Named moves (each a turn or a mirror), then the moves between two rows, first move first; the first pair answered:
z_306 (before -> after):
[ 3 -6  9  8 -8 -6 12  0  4 -1  2 12 12]  ->  [ 5 -1  8  9 -3 -7 12  5  3 -4  0 14 13]
[ -2  -3   4   8  12   6   1  -1   0   4 -10  -2   6]  ->  [-3 -6  3  6  6  8 -1 -6  1  8 -8 -1  3]
[ -2  -5  -3  -8  -9 -12   2  -2   5  -5  11  -3   2]  ->  [  2   2  -6  -6   0 -13   3   4   2 -13   9  -2   2]
[  0   5   8   4 -16  -1   2 -13  10   5  -9   9  13]  ->  [  6  13   4   8   0  -4   4  -4   3  -9 -10  13  16]
z_719 (before -> after):
[-2  0  0  0  3  2  0 -5 -3  5 -6  0  6]  ->  [ 0  2  4  1  2 -1  4 -3 -5  5 -5  0  6]
[ -1 -14   0  -1 -13   9   1  -2   3   9  -3   1  -1]  ->  [  6 -11   4  -3 -14   1   8   1  -2   9  -2   3   1]
[-3 -1 -4  9 19  8 -7  5  0 -1 -4 -6 -9]  ->  [ 8  7  4  7 15 -5  8 13 -7 -1  0 -5 -7]
z_378 (before -> after):
[ -5  -3  -2  -7  -2   2 -10   1   4   0  10  -8 -13]  ->  [ -2   2   0  -4  -7  -7  -3   3   4 -14  12   1  -5]
[  4   1   5  -4 -12  -7   9   3   3  -3   6  -1   1]  ->  [  0  -3   2 -10  -8   0   3   2   1  10   4  -8  -5]
[ 3  1  2  4  5  0  4  3  0 -3 -3  1  2]  ->  [ 4  0  0  1  7  1  4  2 -1  3 -4 -1  1]
Pairs:
Each pair is 2 to 3 moves apart.
[10  9  6  5  3 -9 13 12 -6 -3  5  3  2]  ->  [  1   4   6   0 -16 -10   8  -3   3  -6   4  12   9]  z_306, z_719, z_378
[ 5 -2 14  4 -6 -4 13  7 -4  9  0  2 -1]  ->  [-10  -3   3   7  -3   4  -3  -4   7 -10  -4  10   7]  z_719, z_378, z_719
[-10  -8   5   0  -2  12  -6  -7   7   5   1  -9  -6]  ->  [11  7 13  0  1 -7 14  7 -5 -4  4 -4 -2]  z_719, z_306
[ -4 -16  -3 -13  10   9 -14  -2   5  13   6   2 -18]  ->  [ 16   1   0 -12  20  -7   1  13 -11   0   5   7 -14]  z_306, z_719
[  2   5   5   5 -14  -9   6   3   3  -3   4   4   9]  ->  [  3  11  -2   9   1  -5  -1   6   1 -11   3   4   9]  z_719, z_306, z_719
[  1  -6  17  12 -11  -7  15   2   2   3   4   6   8]  ->  [  5   2  -2   5  26   6  -2   3  -9   1 -14   0   4]  z_378, z_719, z_306
[ 15  -6   0  17  22  13  -4   2  -9   3 -10  -4   5]  ->  [18 -8 13  9 -5 -2 13  0 -9 19 -3 -3  7]  z_306, z_719
[  6   5   4  -4  -5 -10   5   1   2  10  -5  10  16]  ->  [11  4  3  2 11 -7  7 11 -4 12 -5  2 10]  z_378, z_719, z_306
[-16  -2 -10  -1   5  22 -19  -6   9  -8  -2  -7 -12]  ->  [ -3  -1   9  18  -7  -1  11  14   5 -16  16  -7 -11]  z_719, z_378, z_378
[ 10   4   9   7  -8 -14  16   7   1  -5   4   5   7]  ->  [-5 -9  6 20 -8  0  3  4 11 -7  9  3  2]  z_378, z_719, z_378
[-10 -12   0  11   7  12  -1  -3   1   8 -10  -2  -4]  ->  [ 7  1  4 11 10 -3 13  8 -9  1 -8  2 -2]  z_306, z_719
[  8   8  11   2  -9 -18  12  15  -4   2   5   5   4]  ->  [-6 -9  4 -4 -5  5 -7  1  2 27  1 -9 -8]  z_306, z_378, z_719
[ -9  -4   1  -5  -5   8  -4 -16  -1  13 -11   6  15]  ->  [  7   7   6  -5   0 -10  11  -4 -12   4  -9  10  18]  z_719, z_306
[-12  -9  -7   8 -10  -4  -9  -6   5  -1  12  -9   0]  ->  [-11  -6 -12  10  -1  -3 -12  -4   3  -6  11  -9  -2]  z_719, z_306, z_719
[  3   3   2 -11   0  -1   4  -4  -7  10  -7  -3   0]  ->  [ 4  2  7 -2 -4 -6 12  2 -5  7  2 -4 -3]  z_378, z_719, z_378
[ 8  3  1  0 -9 -8  4  3 -7 -2  4  4  5]  ->  [  0  -1  -9  -6  -2   5 -10  -5  -5   2  -4   1   3]  z_719, z_378, z_378
[ -1  -2  16   3 -26  -9  14  -9   3  -5   5  10   8]  ->  [ -6  -6   7 -16 -12   7  -1 -19  -2  21  -7  -5  -2]  z_378, z_719
[ -4   1  -5  11  20   2  -7  12   4 -12  -3   4   9]  ->  [-7 -9  3 -7  0  5 -4 -2  6 24 -6 -8 -1]  z_719, z_378, z_306
[ -9 -11   1   4 -14   2  -4   2  10  -1  16  -7 -10]  ->  [-10  -9  -7  -9  -7   7 -12  -7   8   5   5  -8 -11]  z_719, z_378, z_719
[  3   8   2   0   7  -3  -1   6   5 -13  -2  -4  -3]  ->  [  6   9   6  -1   2  -5   4   6   4 -10  -1  -5  -3]  z_306, z_719, z_306
[  3  -3  10  -2  -8  -3   3   2  -2  13  13  -9 -11]  ->  [  8   2   8   4  -3 -11   7  11  -5  -8  15   0  -6]  z_378, z_306
[ -5  -6   1   4 -14  -3   4   5  10 -14  17  -3  -2]  ->  [  4   3  -8  -2  16   4  -2  10  -3  -8   8 -14  -8]  z_378, z_378, z_306
[ -8  -7  10   8 -14  -5   8  -1  11  -1  -2   9   4]  ->  [  4   3   1   8  21  -1   5   9  -3  -5 -10   3  -1]  z_378, z_378, z_306
[ 7  2  3  4  7  0  7  8 -5  3  3 -5 -4]  ->  [ 5  1 -1  4 13  4  4  7 -4  1  1 -5 -4]  z_306, z_719, z_306
[ -2  -1   7 -12 -32 -10   3 -12  14  -3   3  13   8]  ->  [ -9   4 -15   0   6   8 -20 -10  12 -24  -7  14  11]  z_306, z_719
[  8  10   1 -12  -7 -11   9  -5  -9  -3  -5  11  16]  ->  [  9  15  -3 -10   2  -7   6  -2 -11  -9  -5  11  16]  z_719, z_306, z_719
[  8   4   4 -10 -14 -14   7  -1  -5  -9   0   9   9]  ->  [ 14   4   3 -13   8  -8   7   4 -16   4  -2  -6  -3]  z_378, z_719, z_306
[  4   7  13  -1 -13 -11   4   1  -2  -1  10   0  -2]  ->  [ -2   4  -3  -1  10   7 -15  -2  -4   4   1  -9 -10]  z_378, z_306, z_719
[ 6  3  1 -4  7  2  1 -2 -7 13 -9 -1 -3]  ->  [-7  0 -3  7  8  8 -9 -8  3 -5 -9  5  5]  z_378, z_378, z_719
[ -7  -1  -7  -1 -10   8 -10 -11  10  -1  -1   8   7]  ->  [  8   2   0 -10  -8   0   3  -3  -2  20   0  -5  -1]  z_719, z_378, z_719
[-9 -5 -1 13 -7  3 -5  2 11 -5 12 -7 -7]  ->  [  2   4  -2  14   2  -3   2  11   3 -14  12  -2  -2]  z_306, z_719
[11 -2  3 -3 20 -8  1 13 -8  3 -2 -7 -2]  ->  [ -6 -17   2  -3  12   7 -10  -1   3  15  -1 -13  -6]  z_719, z_306
